In the data rows, 500 means zero.
Here are some points:
array([483, 473, 412, 567, 569, 387, 543, 645, 622, 437, 489, 599, 666, 684, 749, 669])
array([488, 478, 527, 522, 408, 443, 403, 302, 463, 431, 384, 300, 315, 300, 335, 187])
array([414, 626, 469, 613, 514, 448, 495, 391, 554, 378, 370, 318, 450, 331, 240, 197])
array([579, 465, 524, 437, 390, 398, 477, 295, 209, 329, 336, 157, 254, 102,  88, 132])
array([564, 475, 426, 590, 634, 641, 480, 548, 505, 620, 677, 801, 504, 765, 737, 732])
array([551, 475, 725, 495, 433, 532, 515, 599, 652, 576, 616, 591, 555, 667, 608, 463])
array([576, 482, 611, 484, 516, 540, 403, 540, 703, 623, 467, 507, 655, 678, 639, 638])
array([448, 474, 637, 568, 484, 731, 403, 449, 474, 570, 511, 613, 458, 701, 646, 730])
array([595, 551, 664, 599, 497, 549, 603, 494, 655, 492, 574, 797, 595, 802, 736, 810])
array([657, 521, 465, 584, 509, 574, 456, 649, 412, 481, 431, 353, 338, 464, 306, 309])
array([506, 547, 612, 638, 581, 683, 411, 542, 557, 730, 813, 425, 446, 503, 504, 554])
array([584, 464, 515, 488, 570, 403, 485, 548, 662, 717, 473, 671, 621, 478, 581, 577])
array([448, 429, 423, 432, 404, 330, 258, 252, 227, 269, 245, 133, 206, 110, 110, 116])
array([528, 426, 492, 416, 482, 417, 652, 628, 531, 535, 639, 652, 601, 501, 556, 374])
array([504, 429, 513, 526, 545, 388, 484, 500, 517, 585, 707, 615, 554, 605, 705, 706])
array([449, 573, 401, 524, 570, 639, 534, 629, 534, 467, 512, 703, 799, 682, 785, 697])
array([512, 530, 473, 567, 535, 574, 624, 352, 585, 484, 715, 600, 694, 711, 666, 568])
Then 12 other points, each followed by its number:
array([555, 455, 518, 623, 388, 399, 505, 527, 608, 617, 739, 591, 487, 530, 418, 470]) 0
array([556, 537, 523, 497, 433, 354, 401, 518, 509, 466, 339, 346, 312, 159, 206, 416]) 1
array([461, 408, 485, 502, 550, 491, 410, 548, 400, 421, 495, 393, 287, 267, 353, 319]) 2
array([448, 484, 516, 478, 597, 588, 573, 400, 649, 615, 590, 702, 690, 765, 704, 806]) 3
array([472, 420, 430, 477, 593, 522, 582, 567, 415, 574, 664, 492, 650, 659, 795, 731]) 4
array([492, 526, 505, 427, 573, 438, 447, 227, 406, 272, 435, 441, 304, 294, 250, 205]) 5
array([469, 566, 420, 462, 510, 779, 446, 449, 450, 622, 475, 606, 541, 680, 697, 746]) 6
array([534, 513, 422, 530, 419, 549, 638, 345, 497, 532, 521, 594, 514, 678, 591, 616]) 7
array([467, 409, 520, 441, 404, 292, 363, 291, 359, 427, 230, 169, 306, 202, 111, 172]) 8
array([477, 523, 474, 423, 468, 485, 491, 449, 654, 386, 425, 801, 636, 778, 784, 681]) 9
array([506, 666, 417, 480, 643, 540, 512, 553, 550, 553, 496, 773, 699, 609, 473, 558]) 10
array([490, 472, 521, 473, 496, 337, 350, 307, 375, 378, 280, 137, 160, 207, 192, 189]) 11
Which of these numbered points is nearest to each point below, looking only along the 6 directions in which the first points spread most? Its number follows each.
array([506, 467, 538, 482, 500, 455, 705, 587, 515, 614, 547, 591, 585, 502, 489, 318]) > 0
array([445, 515, 505, 412, 526, 453, 447, 404, 500, 433, 202, 239, 398, 288, 249, 202]) > 1
array([555, 454, 476, 685, 395, 645, 567, 515, 465, 674, 417, 580, 556, 805, 706, 754]) > 6
array([428, 511, 494, 418, 571, 348, 469, 443, 484, 374, 332, 243, 354, 245, 487, 294]) > 1
array([443, 476, 464, 428, 416, 584, 500, 501, 531, 428, 582, 649, 608, 723, 696, 644]) > 7
array([483, 472, 462, 417, 422, 300, 360, 243, 303, 287, 231, 222, 193,  91,  87, 157]) > 8
array([510, 529, 563, 430, 485, 557, 493, 511, 660, 526, 635, 488, 470, 561, 502, 511]) > 0
array([446, 459, 468, 529, 511, 553, 445, 574, 436, 622, 468, 590, 590, 718, 702, 698]) > 6
array([614, 429, 668, 447, 595, 432, 609, 553, 497, 532, 666, 437, 715, 511, 660, 535]) > 0
array([539, 517, 508, 470, 433, 731, 749, 741, 548, 527, 358, 610, 458, 534, 635, 726]) > 10
array([534, 569, 408, 520, 667, 565, 340, 392, 538, 432, 522, 613, 398, 240, 434, 445]) > 2
